[[116 144 139 125 149 136]
 [116 143 139 125 150 138]
 [133 150 133 134 119 111]
 [139 112 119 133 116 149]
 [131 121 126 123 147 151]
 [133 119 125 124 146 152]
 [120 152 138 134 126 114]
 [136 117 122 124 143 152]
 [133 107 112 124 123 116]
 [134 108 112 125 123 116]
 [138 112 120 133 115 148]
 [120 152 138 134 126 114]]
->
[[116 116 133 139 131 133 120 136 133 134 138 120]
 [144 143 150 112 121 119 152 117 107 108 112 152]
 [139 139 133 119 126 125 138 122 112 112 120 138]
 [125 125 134 133 123 124 134 124 124 125 133 134]
 [149 150 119 116 147 146 126 143 123 123 115 126]
 [136 138 111 149 151 152 114 152 116 116 148 114]]

[[149 104 126 106 149 137]
 [109 151 113 146 115 110]
 [111 149 153 144 103 152]
 [105 150 151 147 106 145]
 [106 133 107 134 107 107]
 [117 153 150 149 118 148]
 [124 106 103 107 149 104]
 [102 105 112 106 105 118]
 [149 105 152 106 133 150]
 [151 103 136 105 133 144]
 [103 143 151 142 105 152]]
->
[[149 109 111 105 106 117 124 102 149 151 103]
 [104 151 149 150 133 153 106 105 105 103 143]
 [126 113 153 151 107 150 103 112 152 136 151]
 [106 146 144 147 134 149 107 106 106 105 142]
 [149 115 103 106 107 118 149 105 133 133 105]
 [137 110 152 145 107 148 104 118 150 144 152]]

[[130 128 129 130 130 128 129 128 126 127 127 128 126 128 127 127]
 [132 124 105 109 154 103 132 123 132 150 150 109 114 150 127 129]
 [127 129 128 126 127 128 126 128 129 127 129 128 130 128 129 129]]
->
[[130 132 127]
 [128 124 129]
 [129 105 128]
 [130 109 126]
 [130 154 127]
 [128 103 128]
 [129 132 126]
 [128 123 128]
 [126 132 129]
 [127 150 127]
 [127 150 129]
 [128 109 128]
 [126 114 130]
 [128 150 128]
 [127 127 129]
 [127 129 129]]

[[124 115 119 138 138 133 135]
 [128 124 128 132 105 141 118]
 [116 129 134 123 146 136 142]
 [111 118 108 141 117 115 131]
 [128 115 122 128 129 125 117]
 [126 126 121 126 120 119 126]
 [126 130 119 132 130 132 121]
 [127 119 111 127 100 124 135]
 [137 139 117 127 121 132 139]]
->
[[124 128 116 111 128 126 126 127 137]
 [115 124 129 118 115 126 130 119 139]
 [119 128 134 108 122 121 119 111 117]
 [138 132 123 141 128 126 132 127 127]
 [138 105 146 117 129 120 130 100 121]
 [133 141 136 115 125 119 132 124 132]
 [135 118 142 131 117 126 121 135 139]]

[[138 108 108 110 110 145 111 117 128 146 107 147]
 [112 151 146 146 149 135 148 111 146 112 145 106]
 [107 142 135 131 149 149 146 105 149 113 146 115]
 [112 141 133 141 143 147 146 111 147 116 146 110]
 [144 146 149 146 146 109 130 148 111 112 147 112]]
->
[[138 112 107 112 144]
 [108 151 142 141 146]
 [108 146 135 133 149]
 [110 146 131 141 146]
 [110 149 149 143 146]
 [145 135 149 147 109]
 [111 148 146 146 130]
 [117 111 105 111 148]
 [128 146 149 147 111]
 [146 112 113 116 112]
 [107 145 146 146 147]
 [147 106 115 110 112]]

[[149 147 137 123 138 140 134 122 112 131 129 140 117 119 121]
 [129 112 132 124 121 103 134 118 139 121 129 122 145 130 112]]
->
[[149 129]
 [147 112]
 [137 132]
 [123 124]
 [138 121]
 [140 103]
 [134 134]
 [122 118]
 [112 139]
 [131 121]
 [129 129]
 [140 122]
 [117 145]
 [119 130]
 [121 112]]

[[151 152 147 106 147 148 146 103]
 [106 125 126 151 107 110 122 149]
 [105 106 110 106 150 106 109 148]
 [104 148 149 106 149 155 149 152]
 [102 154 148 126 110 152 152 147]
 [113 106 106 144 138 101 102 150]
 [145 149 153 153 104 149 153 104]
 [109 148 153 119 125 149 153 119]
 [146 109 110 103 154 108 110 102]
 [150 152 151 103 150 150 151 104]
 [104 149 148 107 153 147 151 150]]
->
[[151 106 105 104 102 113 145 109 146 150 104]
 [152 125 106 148 154 106 149 148 109 152 149]
 [147 126 110 149 148 106 153 153 110 151 148]
 [106 151 106 106 126 144 153 119 103 103 107]
 [147 107 150 149 110 138 104 125 154 150 153]
 [148 110 106 155 152 101 149 149 108 150 147]
 [146 122 109 149 152 102 153 153 110 151 151]
 [103 149 148 152 147 150 104 119 102 104 150]]
